Rows swapped in pairs by one turn or mirror: which row each one swaps with
mivu: [ 20.8  -9.9  14.7   7.7   8.2  -5.8  11.1 -30.8 -16.4  28.8  13.4   7.0
 -13.8 -23.3   0.6 -19.9  11.9  25.9  11.6  15.5 -24.8  -9.2 -13.0  20.6
  -9.6]
Fima: [-12.1  12.7 -21.4 -23.9  24.6  -3.1  21.0  46.4  15.1  -0.4  -3.9  24.5
   0.4 -15.0 -11.7  -4.2 -10.8  -9.2  -3.4 -32.5   2.0  23.2  13.1 -13.9
 -12.5]
pudup: [-10.3 -44.7  17.4  23.3   2.4  -1.8 -11.7  50.8  -5.1 -16.1  13.6   0.8
  22.1   3.7  12.2   2.3 -10.6 -15.1 -19.5 -13.8   6.5 -25.0 -24.5   1.4
  20.5]
modo: [-17.1 -21.1   7.5  -5.6  -4.6 -43.7   9.1 -18.2  17.7  18.9   2.5  11.6
   4.7  24.3  15.4  -9.0 -19.4 -41.0  -5.7  -5.9 -14.3 -13.5 -13.7  -0.1
 -10.5]
vovo: [  4.2  12.7  13.4   6.4 -14.8 -39.8  -0.5 -24.3  28.1 -17.2  26.6   0.8
   0.6  -8.4  34.9  17.6   8.2   9.7 -30.1 -17.8  14.2  17.0   2.8   6.2
 -30.6]
gab: [  6.0 -23.4  17.7 -11.0  24.8  21.6  15.3   1.5 -18.7  35.3  -1.2 -30.1
  -4.4   5.6 -24.0 -16.7 -25.1  -9.2  -5.9  -9.6  13.5   1.9 -39.4 -14.5
  -0.5]
muza: [  4.2  22.4 -40.6   1.3   4.8 -17.5  -0.4  14.0   3.6 -23.9   4.8   7.2
   9.8  33.4 -21.8 -11.8   6.9  24.9  -5.6   4.9  25.0  10.3 -28.6 -16.0
  11.8]
Keki: [ 14.8   5.5   5.7  -9.0  16.7  -4.9  -0.6   7.3  -9.7 -43.3  -2.7  28.9
 -22.9 -23.0   4.1 -10.1  29.4  13.8 -35.5 -16.6 -21.5  17.4 -17.2 -14.8
  -2.8]
zubok: [-12.6  -8.4  15.1  13.2 -16.4   9.4 -26.0  47.6 -11.7 -14.0  24.3   8.9
 -14.7  10.5  15.3 -31.6  -3.6 -22.6  -9.6 -11.2 -13.9 -21.6 -20.5   4.1
  -8.7]
Dil: [  4.9  -5.0 -14.6  23.4   8.3   6.8 -26.3 -11.0  10.7  24.8  14.6   5.3
  11.2 -21.2  10.3 -26.0  21.2  30.3   1.7   9.5   7.6 -11.4  -8.9 -46.7
  20.1]
rop: [ 14.8   3.6 -22.7 -40.0 -18.6  -8.5  12.3 -26.6  29.7   0.8  21.6 -16.9
  10.1 -37.7 -24.8  -6.2   0.3  18.0   1.1   6.8 -15.9   3.7 -20.3 -10.7
  -7.6]
kiz: [ -9.0 -16.6 -13.3   2.5 -10.4   1.0 -16.2  47.1  -2.9 -40.9  31.8   9.9
  29.2 -12.6  18.2 -17.1   0.2  -9.5 -13.1 -20.6  -2.0 -40.9 -20.6   5.0
  11.0]
ridom: [-29.3 -11.5   9.4 -18.4 -24.9  -4.1  -9.5  18.9  25.3 -25.3  30.3 -14.0
  30.4   9.0 -25.3  20.9  -8.8  -9.4  -9.0 -20.1  25.5   3.8   8.8 -29.7
 -17.4]
bol: [-10.2   2.2 -15.8  -6.3 -15.8  17.1   9.0 -18.3   9.9  19.2 -36.9   0.0
   5.5 -18.7   7.9  -9.6  12.9  -1.6  15.2 -15.2 -32.7 -19.5 -19.1 -29.5
   4.8]
pev: [ -4.7   1.7  24.8 -18.0  29.2   1.7   9.8 -10.0  -3.5  13.2  28.7  -3.7
  -7.7 -10.8  16.4   4.8   8.2  -0.3  26.8 -16.7   8.1  23.9  34.3 -19.4
   5.3]
rik: [ -6.3  -5.9  -8.2  38.2  25.0  -4.9 -24.7 -26.6  15.3  -2.4   3.7 -14.3
  11.0   3.7  36.4  21.4  -7.9 -19.3 -32.2  -4.6 -13.5   5.9  17.9 -20.7
 -12.2]
lemi: [  6.6  -1.0  21.4  37.6  15.2 -20.8 -12.3  11.4  13.1 -13.3  13.6  19.3
   2.2  30.5  -3.4  25.9  -7.4  11.1   0.5 -19.7  41.5   5.6   3.9   0.5
 -15.0]
Nuvi: [-16.4   3.0   9.2 -22.3 -27.6  -0.6 -20.6   5.0  26.7 -19.4  22.6 -16.1
  27.0  11.0 -22.7  17.0  -2.6 -19.8  -2.2 -19.6  34.9 -10.2  -6.0 -35.0
 -19.8]
dolip: [ 41.0   7.8 -30.7  13.1 -13.7  -4.7  11.3 -13.1  10.5   1.9  14.9 -10.5
  -5.4   5.3  47.0  -9.4  -1.5   4.7   4.3  -1.8  35.3 -11.8   2.1  10.8
  -6.1]
fifo: [-16.4  -5.5  27.1  18.1  17.1 -28.4 -12.7  16.5  26.5   6.3   8.3  -7.5
  -6.0  24.3  -6.9  25.4  -7.1   4.6  11.6 -15.7  26.2  15.7  -4.0  21.8
  -0.9]
zenu: [ 10.0   9.4  26.3   7.5  -3.1  -1.8   3.4  -8.8 -47.1  -0.1  19.4 -15.9
  13.2  14.4  28.7  17.0 -20.9   1.1 -16.7 -23.6  19.8  -7.9   9.9 -40.2
 -22.9]
Pepo: [-11.5  -0.2  11.5 -16.9 -28.1 -11.9 -23.2  -3.0  23.3 -26.4  28.2 -30.0
  22.0  12.2 -16.8  22.6 -29.1  -5.9  -0.5  -9.5  21.7   0.4   5.2 -19.5
 -30.4]
Kosa: [ -8.2 -14.8  -3.3 -33.0  16.8  -9.2 -14.8  15.6 -18.6 -43.9 -30.9  -6.8
  -5.9 -24.3   3.9  -3.6  23.7   9.6 -17.1 -20.5 -31.7  13.0  -8.9  -6.2
  12.3]
Ven: [  5.8 -22.2 -11.1  26.2 -15.2  16.8 -16.9  22.4 -18.2 -28.5  14.2  -5.3
  15.7 -24.4  13.2 -30.5   8.0   3.9   3.6  -7.8   3.3 -34.0 -29.0  -6.8
  25.4]
deki: [ 18.8   6.1 -30.3  -4.0  -8.5  -8.4  43.8  -0.9  16.8  37.7  -1.5  24.4
   3.3   9.9  10.2 -15.6   8.9   8.4   5.6 -16.6 -21.9   1.0  -3.2 -22.8
   8.4]
Muzor: [ 27.0   4.7   4.6  -7.0 -11.0   5.6  20.7   8.0 -39.2 -31.6   4.2 -25.0
   8.1  -8.7  10.2 -40.5 -19.5  -4.4 -11.9  12.8   7.2 -31.6   8.1 -12.1
 -16.5]
Noke: [ 12.7  -6.8 -13.3  -1.0   1.4  -7.9  13.0  13.6  18.8  -3.6  -6.3 -17.0
  15.9   5.6   6.8   1.0 -25.4 -50.5 -43.9  15.7 -22.1 -30.9   0.1  -7.9
 -16.1]
Dag: [  8.9  -6.7  27.6   8.3  19.5   0.3 -19.9   1.5  -5.8  -1.4  16.4 -17.3
 -18.0  28.2  -7.3  21.8  -3.5   6.9  25.4 -20.8  31.4  12.0  -8.4  18.8
 -24.6]
Maris: [ 10.0  -5.9 -17.1 -13.1  -8.0  23.3  -7.7  21.7  -3.0  -9.6 -19.2  13.0
 -27.5 -29.7 -13.1   0.9  26.0   0.1 -38.3 -14.2 -22.2  25.2   7.4  10.8
  -2.0]
lemuf: [ 35.1   2.6  -7.6  14.4  -5.2  29.3  -5.9   3.5  -8.1  12.4  63.4  -2.1
  12.1 -19.4 -12.6  -7.7  -0.1 -12.6 -14.6  -3.1  -8.5  -4.3  22.5 -29.7
 -28.9]
Goge: [ 35.7 -18.0   5.0   9.2   6.4  -4.1  11.8 -33.8 -10.5  -5.6  31.8  -8.7
  -5.6 -21.8  -9.3  -6.2  28.8  41.3  -1.2  11.7  -0.2 -18.1 -11.6  24.4
 -12.9]
Telon: [-36.2   6.6 -26.6 -16.3 -16.0  11.1  12.0   2.7 -19.5  -7.4  -9.7  14.3
  20.6  28.9   9.0   8.0  20.3  11.9  13.5  -6.6  -2.9   4.6  14.8 -20.8
 -31.0]
rinaf: [ -3.9  -2.4 -29.6   4.5  14.0 -11.5  -0.7   8.1  -1.0 -25.5 -31.2  19.0
 -11.4 -44.1   0.5  -6.7  11.2  20.5 -50.7  -4.5 -10.7   2.9  -5.3  -8.7
   5.6]
datof: [ 14.6   7.0 -15.2  20.9 -24.1 -18.0  25.3  -5.0  -3.5 -42.2 -18.9 -10.4
  11.9  -5.4 -14.7 -27.3   1.7  35.0 -11.4   6.2   6.8   8.6  13.5 -18.6
 -24.1]
dom: [ 20.0  -5.5  -1.0 -38.0  15.4  12.8 -16.9   8.1 -11.7 -27.3 -33.2  -4.2
 -21.8 -19.5  -6.9  17.0  17.0  14.7 -31.2  -7.8 -11.2  -2.5 -14.4  16.7
   1.1]
Bupem: [-16.0  -5.2   4.1  15.2  13.6 -13.8  10.8  28.8  -7.5  17.2  30.9 -18.3
  22.3 -28.5 -17.4  -9.3 -35.8 -11.0  14.0 -28.2 -13.6  15.8 -10.4 -10.9
 -25.0]
retif: [-16.1  16.1   0.0  13.0   3.5  11.0  50.4 -11.7  10.6 -17.5   2.5  26.1
  18.1  16.3 -10.8   1.7   2.2  17.7 -39.4  -3.0  19.1 -17.4  10.0   3.0
 -16.4]
Punu: [-15.4 -37.9  12.5  19.9   8.0   6.7 -25.6  34.7 -13.3 -20.8  26.2  -9.0
   7.7  -7.2  -3.4 -20.4 -12.0 -26.1 -11.6 -10.6  -6.5 -31.7   2.9 -18.7
   5.7]
nemi: [  4.2  46.2   4.7   9.1 -16.5 -13.2  -6.9   8.8  18.8   5.7 -25.3 -11.8
  -8.2  -6.5  -2.7  -3.2 -14.2  -1.0 -20.0  10.4   0.4  27.0  12.7 -23.8
  10.3]
Zofif: [ -2.2  -7.5  19.3 -11.3   2.7  13.6 -11.1  42.0  14.4 -30.0  39.9  14.9
  18.4   0.1  -6.6  -4.7  -2.2 -15.2  -6.4  -7.5   0.7 -49.5  -6.1  11.7
  20.0]
rigug: [ 11.4   4.3  33.3  10.8 -12.6   8.7 -13.8  37.8  -9.4 -30.1  39.3  -4.9
  10.3 -16.1   0.9 -18.7  -9.2 -28.6 -30.8 -10.8  11.0 -23.8  -5.8  -3.1
  30.2]
gega: [-25.1   4.3  -3.5 -13.2  23.0   0.0   3.4 -10.6 -38.4  -3.4  43.5 -25.5
  10.1   4.3  -3.9   6.2 -11.4 -11.1  -8.5   9.5 -36.1  -0.8  -6.5  11.1
 -19.8]
sez: [ 14.6  -7.1 -19.1 -38.3 -29.7  -8.3  18.3 -26.9  10.7  -2.4   3.7 -27.2
  12.9 -40.0 -10.1  -8.6  -1.0   9.9 -22.0   9.9 -16.9  -3.0 -33.2  -4.9
  -7.3]
ziz: [-14.1   1.9  -3.6 -25.9  -3.8  -4.8   9.6  36.9  -3.7  27.1  -0.1   0.8
  28.7 -10.1 -32.5   9.1  17.2  22.5  -8.2  10.9  19.6 -21.3  14.5 -10.3
  27.5]
zos: [ 30.8 -19.2  -8.9  -6.3  15.5  -8.2  13.8   2.1 -15.7 -11.9  -4.1 -31.8
  30.1   2.3 -12.6  32.1  -7.0 -26.5 -40.1   1.2  -0.9 -16.8   7.6   9.8
  -9.6]
Sato: [  5.0 -13.2  -1.9 -20.8  -0.4 -22.6  -3.3 -27.5 -28.2   2.6  18.3  28.9
   6.3  -6.5  -7.0  -1.0  18.7  26.1 -16.6  -4.8  36.7 -13.2 -13.7 -43.9
 -29.0]
kon: [-23.3  -9.2  -5.6  10.9  20.1   7.2  -8.8  10.5  -5.6 -39.9 -19.7   6.7
  -1.6 -24.7   4.4  22.6  15.9  -5.2 -21.9 -33.5 -28.4  25.6   4.9   1.1
   5.4]
dum: [ 13.7  13.3   8.0   8.9  12.8 -12.7  28.8 -26.7  14.8  -3.0  28.2  14.3
  -2.2  -6.3   0.4  -4.5  18.4  34.6  14.1  11.1  -0.8 -18.4 -17.3  39.4
  -0.9]
memi: [ 20.1 -29.0  16.6 -12.9 -21.3 -11.2 -19.0  -3.3  19.0  28.5  39.5 -17.2
  -8.9  -1.6   5.5 -29.6  27.4  12.9  22.7 -12.0   2.2  16.9  -9.2 -20.7
  -9.3]
fis: [ 23.6 -16.2  -5.2 -22.3   6.2   8.8  13.3 -31.2   9.3  -2.8  10.3  -4.7
  -9.9   8.1  -7.9   5.7  28.9  22.5  -5.1   8.1 -13.3  -4.2  -9.2  41.3
 -26.5]
rigib: [ -6.2   7.3  41.0  -6.5  18.2 -15.3 -12.1  14.4  13.4  -6.6  33.4  -5.6
  11.1  19.0  -5.9  17.1  -7.1  13.0   7.1 -13.2  43.1  -6.6 -24.7  13.5
   3.1]
mutaz: [ -4.3   6.4   0.7 -26.6   9.1   9.3  -6.9  25.9  -9.6   8.9  -0.3   9.5
  10.8 -24.2 -31.7  -3.8  15.0  25.1 -27.8   9.3  20.6 -15.6   6.6 -61.5
  -5.4]
Lovan: [ 27.0  14.8  -4.9  -9.7  17.8 -16.6  24.7  -5.2 -25.8  -9.2  17.9 -11.4
  39.2  -3.9  21.9  -7.7 -14.3 -20.4   3.4 -10.6   1.1  -4.3 -51.4 -26.9
   4.6]
Keza: [  6.7   9.9 -13.6 -41.5 -22.3  -5.1  12.2 -35.7  20.2  -0.9   4.4 -19.4
   9.9 -38.8 -15.2   1.9  11.8  -4.8 -16.0  -2.2 -23.9  -6.7 -26.6  -4.8
 -17.4]
dof: [  6.6  11.2   8.4  17.4   3.0  11.5  -5.9  -9.5  -4.5 -29.0   8.3   1.4
  32.9  -3.7  12.9  23.3  -7.9 -14.9 -14.7 -41.9  17.9 -28.8  -9.8 -52.0
 -12.3]
Det: [ -2.1 -32.0   1.7  -5.2  13.1   1.9  11.8   4.9 -16.9 -24.8 -25.6  19.0
   2.3 -31.0   3.9   8.1  32.4  32.1 -37.0  -2.7 -21.9   0.0  -5.3  -3.8
   8.6]

Noke pairs with mutaz
ridom pairs with sez
dom pairs with Zofif
deki pairs with zenu
muza pairs with gega
rigib pairs with fis
rigug pairs with Maris
Pepo pairs with rop
lemi pairs with mivu
kiz pairs with Kosa

